[131 112 132 130 102 138 120] gives 130
[139 104 136 117 126 129 128] gives 117
[143 116 102 101 133 154 143] gives 101
[113 127 115 150 157 142 137] gives 150
[140 122 133 146 106 130 132] gives 146
[138 137 133 132 155 131 136] gives 132
[121 155 146 126 142 122 106] gives 126
---
array([140, 158, 116, 148]) → 148

array([[111, 129, 143, 142, 137, 155],
       [158, 124, 125, 120, 121, 114],
       [121, 156, 126, 119, 116, 139]]) → 142

array([120, 123, 117, 137,  99, 111, 113]) → 137

array([140, 118, 111, 149, 133]) → 149

array([113, 151, 128, 129]) → 129

array([[100, 130, 150, 150, 130, 138, 116],
       [116, 152, 117, 110, 108, 119, 107]]) → 150

array([105, 111, 134, 120, 137, 129, 152]) → 120

array([132, 126, 119, 104, 117, 130, 134]) → 104

array([110, 137, 111, 155]) → 155
---
Input:
[[109 141 127 121 147 111 118]
 [127 112 127 149  99 131 118]]
Output: 109, 118

Input: [134 144 111 105 117]
Output: 134, 117

Input: [145 136 106 135 125]
Output: 145, 125

Input:
[[129 125 131 144]
 [129 126 132 144]
 [123 103 111 134]]
Output: 129, 134

Input:
[[130 126 126 116 127 121]
 [125 126 104 152 133 125]
 [125 127 124 126 129 119]]
Output: 130, 119

Input:
[[139 136 142 115 125 119 117]
 [115 134 139 152 103 116 107]
 [135 100 114 131 134 119 145]]
Output: 139, 145

Input: [129 150 134 133 106 122]
Output: 129, 122
---
{"in": [[126, 121, 112, 144, 135, 140], [130, 131, 151, 113, 125, 131], [126, 129, 138, 121, 123, 123]], "out": 123}
{"in": [[125, 111, 124, 107, 122, 130], [127, 124, 151, 125, 132, 139], [138, 130, 128, 124, 122, 136]], "out": 136}
{"in": [[135, 112, 135, 125, 134, 128, 128], [124, 135, 124, 146, 124, 141, 142], [123, 132, 122, 151, 123, 152, 151]], "out": 151}
{"in": [[155, 137, 129, 130], [136, 128, 126, 130], [120, 131, 132, 129]], "out": 129}
{"in": [[143, 134, 142, 148, 107, 105, 147], [144, 119, 142, 131, 123, 119, 146], [140, 125, 136, 131, 122, 115, 139]], "out": 139}
{"in": [[145, 154, 153, 140, 158, 147], [127, 118, 115, 109, 120, 134], [121, 111, 131, 118, 129, 128]], "out": 128}
{"in": [[141, 122, 139, 116, 124], [122, 149, 129, 123, 119], [130, 126, 127, 129, 129]], "out": 129}
{"in": [[98, 127, 125, 116], [119, 136, 118, 134], [99, 110, 124, 131]], "out": 131}
---
[102, 156, 104, 154, 129, 138] gives 138

[[157, 121, 121, 119, 113, 133],
 [105, 134, 133, 133, 140, 122]] gives 133

[153, 125, 124, 142, 132, 127, 125] gives 125

[125, 144, 106, 145, 135] gives 135

[117, 110, 108, 104, 152] gives 152

[143, 151, 137, 142, 127, 135] gives 135
---
[[125 127 134 102 128 132]
 [131 127 130 106 127 111]
 [126 126 125 107 127 121]] >> 127

[[145 117 151 127 126 120 139]
 [126 127 124 126 131 131 126]] >> 127

[[148 120 103 119 147 113 106]
 [158 136 102 108 119 119 109]
 [154 136 102 107 121 119 108]] >> 136

[[101 107 105 129 137 113 137]
 [104 110 109 128 136 115 137]
 [104 110 110 128 136 116 137]] >> 110

[[150 110 141 114]
 [118 118 116 145]
 [140 130 139 115]] >> 118

[[130 151 137 141]
 [119 149 129 142]
 [125 150 133 142]] >> 149

[[112 146 137 109 131 146 118]
 [149 124 101 120 148 146 115]] >> 124

[[125 139 155 134 106 146]
 [121 114 130 133 123 122]] >> 114

[[115 121 119 101 138 131 126]
 [135 114 130 112 117 116 108]
 [133 126 128 148 128 123 131]] >> 114
---
Q:
[[138 142 146 103 125]
 [131 131 134 123 125]]
A: 123

Q: [124 155 146 136]
A: 146

Q: [120 131 107 139 133 139 103]
A: 139

Q:
[[138 150 151 141 100]
 [137 139 131 123 102]
 [120 109 123 151 113]]
A: 151

Q:
[[116 128 133 136 115 127]
 [118 142 149 156 110 107]
 [131 142 142 156 110 101]]
A: 110

Q:
[[128 128 151 128 130]
 [132 131 144 130 129]
 [132 130 141 128 134]]
A: 128

Q:
[[149 133 141 111 119]
 [147 133 140 112 119]
 [149 144 124 116 122]]
A: 116
---
[[143 133 123 126]
 [126 119 112 125]
 [115 106 149 110]]
149

[[138 141 130 115 136 104 126]
 [137 116 130 115 137 102 130]
 [135 118 140 146 135 128 134]]
140

[[119 119 122 155]
 [124 152 135 112]
 [128 108 120 149]]
120

[[140 137 109 137 139 133 130]
 [136 132 123 131 138 131 104]
 [124 132 132 122 109 147 123]]
132

[[142 122 129 125 137 142]
 [129 131 125 142 150 121]
 [129 151 115 139 124 124]]
115

[[134 134  99 143 133 118 149]
 [115 106 129 132 131 147 106]
 [132 131 108 139 132 123 142]]
108

[[125 144 128 130 128]
 [133 122 136 138 131]
 [133 128 133 156 123]]
133
---
[158 152 122 116] ==> 158, 116

[[130 115 129 111 136 128]
 [140 123 137 101 133 129]
 [114 110 116 134 138 126]] ==> 130, 126

[[137 100 101 124]
 [121 120 149 145]] ==> 137, 145

[[128 122 124 120]
 [138 150 113 127]
 [132 157 121 139]] ==> 128, 139

[102 109 143 111 120 113] ==> 102, 113

[141 108 117 106 157 120] ==> 141, 120

[133 150 130 139 133 124] ==> 133, 124
---
array([[139, 136, 151, 128, 135],
       [109, 119, 119, 132, 130]]) >> 109

array([[147, 150, 137, 124],
       [149, 157, 137, 112]]) >> 124

array([[128, 129, 129, 128],
       [144, 145, 112, 153]]) >> 128

array([[134, 129, 140, 125, 129, 121, 129],
       [111, 130,  99, 130, 124, 135, 123],
       [125, 133, 124, 124, 125, 130, 123]]) >> 124

array([116, 114, 151, 146, 106, 108, 121]) >> 151

array([[110,  99, 118, 106, 106, 135, 126],
       [129, 127, 129, 130, 133, 134, 129]]) >> 129
---
[151 122 125 152 148 112 137] result: 151, 137

[128 128 134 156 112 107] result: 128, 107

[[107 148 126 141 137]
 [132 112 124 133 130]] result: 107, 130

[119 107 125 112 140 151] result: 119, 151

[136 150 125 128 122 121 114] result: 136, 114

[[128 136 135 122]
 [127 136 117 157]
 [137 125 122 133]] result: 128, 133

[[106 125 135 116 138 120 113]
 [128 108 129 122 137 136 136]] result: 106, 136

[148 146 107 115 139] result: 148, 139
---
Input:
[[105 118 148 146]
 [126 123 124 124]]
Output: 124

Input:
[[136 102 114 133 120 133 117]
 [118 110 121 136 114 144 121]
 [129 125 125 135 127 140 127]]
Output: 144

Input:
[[128 100 130 104 107]
 [131 153 120 153 145]]
Output: 153

Input:
[[136 110 140 135 147 119 108]
 [128 128 139 131 138 132 112]
 [138 100 141 143 109 118 142]]
Output: 132

Input:
[[126 126 124 100 127 139]
 [102 125 122 123 119 115]
 [126 126 124 101 128 140]]
Output: 119

Input:
[[128 132 116 118 123 124]
 [135 156 140 122 129 113]
 [119 105 120 121 128 126]]
Output: 129
---
146  107  126  135  104 Out: 135

148  112  135  131  111  145  117
145  155  148  137  131  113  150
Out: 145

138  122  150  142 Out: 150

120  145  115  142  101  106  141 Out: 106

136  151  123  135  119 Out: 135

135  141  119  136  128
 99  140  146  129  135
137  145  121  138  127
Out: 136

118  135  131  119  129  128
132  105  129  143  135  145
132  147  121  111  121  115
Out: 129

127  142  115  132   99 Out: 132

109  110  110  109   99
126  116  131  117  109
Out: 109

146  105  146  108
100  119  137  119
Out: 146
